In the rows, zero is written as 128.
Each row of X is roughly a mix of the hidden directions of one of 3 groups.
X (71 x 16):
[[132 128 116 145 176  89 147 136 130 100  88 101  97 137  87 132]
 [141 118 162 130 118 179 104 100 121 175 113 151 137 168 128 146]
 [140 124 111 133 156 104 127 125 139  76  97  88  95 127  91  99]
 [143 121  90 117 129 105 153 165 161 132  90  89 147 116  88 125]
 [179 123 157 109 138 104 127 160 124 147 112 154  71 128 109 124]
 [107 119 125 130  67 131 142 126 134 151 136 123 173 164 138 173]
 [144 134 180 168 142 149 128 100 151 158 103 144 117 168 111 138]
 [131 174 146 123 182 112 111 131 132 110  87 156 103  93 128 126]
 [104 112  66 108 137 117 166 148 142  92 156 142 139 107 148 126]
 [ 88 156  92 146 128 110 130 106 107 116 108 111 187 108 146 144]
 [111 146 132 127 135 177 136 133 183 156 137 159 167 104 149 128]
 [166 122 155 157 155 150 128 112 167 144  91 122 109 150  93 102]
 [159 124 136  86 159 135 106 169 132 138 102 115  89 107  91 113]
 [148 122 152 144 117 146 139 127 150 191  94 144 150 164 112 157]
 [122 113  85 156 181 115 168 149 141 135 132 101 141 101 108 106]
 [131 135 169 164 149 168 133 105 163 172 114 152 138 155 123 140]
 [144 118 174 124  91 132 132 146 129 159 184 160 104 136 152 132]
 [131 117 115 153 151  75 167 143 116 138  97 111 121 154  95 163]
 [115  95  70  97 129 143 122 141  79 138 152 112 154 109 138 125]
 [158 123 173 124 147 131 144 150 153 152 126 171  78 150 115 143]
 [108 141 109 191 125 107 155  82 132 108 130 124 166 133 148 119]
 [157  97 118 126 151 140 101 106  94 105 119  96  89 139 103  87]
 [112 114 157 119 121 181 124 131 132 171 177 160 134 140 152 147]
 [ 95 121  88 101 138 167 121 134 116 129 167 135 161  90 159 117]
 [104 125 114 113 131 188 124 127 136 166 150 153 175 114 156 137]
 [166 130 131 137  56  97 147 119 162 118 111 146 138 148 135 122]
 [102 135 142 169  89 129 133  82 117 136 138 132 168 162 153 152]
 [159 109 162 106 162 136 119 161 121 151 137 144  67 131 106 123]
 [145 143 127 194 147  96 155 105 149 115 129 121 131 110 129  83]
 [101 152 105 115 122 137  97 116  86 132 137 120 175  83 160 121]
 [ 78 156 121 145 126 160 125  92 151 113 135 138 177 121 161 138]
 [107 147 110 151 162 135 104  79 109 103  78 105 150 133 118 128]
 [114 117 126 146  71 156 145 102 168 125 154 132 163 159 150 132]
 [124 100 125 154 173 183 128 103 115 177 132 129 146 148 120 127]
 [121 148 172 120 108 180  98 101 150 145 129 168 137 143 151 141]
 [169 126 122 138 123  66 150 142 133 114  83 120 101 140  96 128]
 [112 105 126 153 181 160 111  90  85 123 152 116 110 138 128 108]
 [118 166 112 128 170  88 115 132  91 119  86 125 137  85 126 134]
 [152 127 167 133 109 166 116 113 149 176  99 151 138 167 119 147]
 [113 112  99 128  75 112 171 150 152 140 147 124 169 143 138 154]
 [ 96 130 113 167  93 119 153  95 128 123 149 133 176 153 159 148]
 [135 130 138 180  80 100 164 121 155 153 135 114 164 146 130 130]
 [157 118 138 173 161 100 154 127 145 138  97 105 106 151  84 117]
 [ 87 153 127 140 140 145 153 139 162 151 153 158 170 103 159 149]
 [140 133 148 161  81 113 140 124 147 167 103  97 165 156 108 145]
 [115  94  89 120 151 177 127 126 101 172 147 128 168 123 135 129]
 [ 98 121 113 146 107 126 156 108 124 108 183 161 146 134 178 136]
 [112  98 141 149 106 158 160 118 169 141 159 135 138 181 130 150]
 [147 145 186 186 113 120 121  92 125 153 142 134 124 142 139 111]
 [148 126 178  89 121 155  85 145 111 161 119 130  95 140 111 144]
 [137 150 109 156 103  74 154 112 151  97  81 125 148 138 123 136]
 [107 136 165 159 169 179 112  84 135 131 146 149 121 140 142 120]
 [145 123 146  92  99 163  93 139 106 160 167 151 128 105 156 111]
 [131 163 112 127 166  83 114 131 101 106  80 119 124  88 119 122]
 [ 76 120 106 142 186 153 128 115 121 105 135  84 135 129 111 132]
 [ 85 118 106 135 172 165 122 111  97 125 175 131 143 109 154 120]
 [135 133 104 100 176 135 103 137 123 112  71 100 116 111  91 119]
 [115 128 118 177  95 104 171 107 145 124 164 140 160 136 161 126]
 [108 105 112 147 102 119 159 134 104 171 146 123 169 157 135 170]
 [ 95 116  79 134  96 117 169 129 141 112 148 130 174 137 150 150]
 [ 99 144  97 171 150 122 132  75 120  94 104 116 163 131 138 122]
 [147 164 126 116 162  91 105 135 111 104  84 133 104  85 119 110]
 [163 128 143 124 165  98 132 146 141 108  96 127  70 129  92 116]
 [154 126 173 161 137 108 119 101 120 119 101 118  83 170 102 128]
 [132 140 177 137 117 173 112 102 152 164 114 163 139 157 136 149]
 [183 138 125 108 105  77 115 146 108 119  97 129 103 103 119 104]
 [134 149 174 148 160 146  81  84  97 127 111 133 103 132 127 115]
 [113 163 181 133 104 102 109 107 122  89 136 147  94 144 150 148]
 [109 142 125  90 103 124  95 123 104  71 157 131 110 105 161 116]
 [138  98  84 117 158 182 128 133 138 157 128 118 156 105 118  93]
 [161 136 118 125 141  89 123 133 136  83  88 106  92 116  98  97]]

Here is one row of each group, with its name. Which group are the others in?
[100 110  82 109 124 103 136 146  67 121 159 114 145 113 145 144] => <47>
[ 87 142  83 148 135 107 134 111 102 111 111  91 178 114 131 139] => <33>
[ 89 134 113 163 109 129 139  80 114 109 145 139 168 151 165 145] => <85>

[151 122 131 164 160  82 151 130 133 108 107  97  92 137  91 108] => <47>
[ 97 131  88 101 161 148 102 110 107  99  80 110 145 129 115 147] => <85>
[148 136 174 122 106 126  87  95 109  96 119 131  81 158 126 123] => <47>
[120 139 165 109 181 165 108 143 120 156 143 164  99 109 136 139] => <33>
[178 114 112  90  89 107 111 144 125 112  94 105 108 130 101 106] => <47>
[104 122  72 138 108 111 165 130 149 116 111 105 181 135 126 146] => <85>
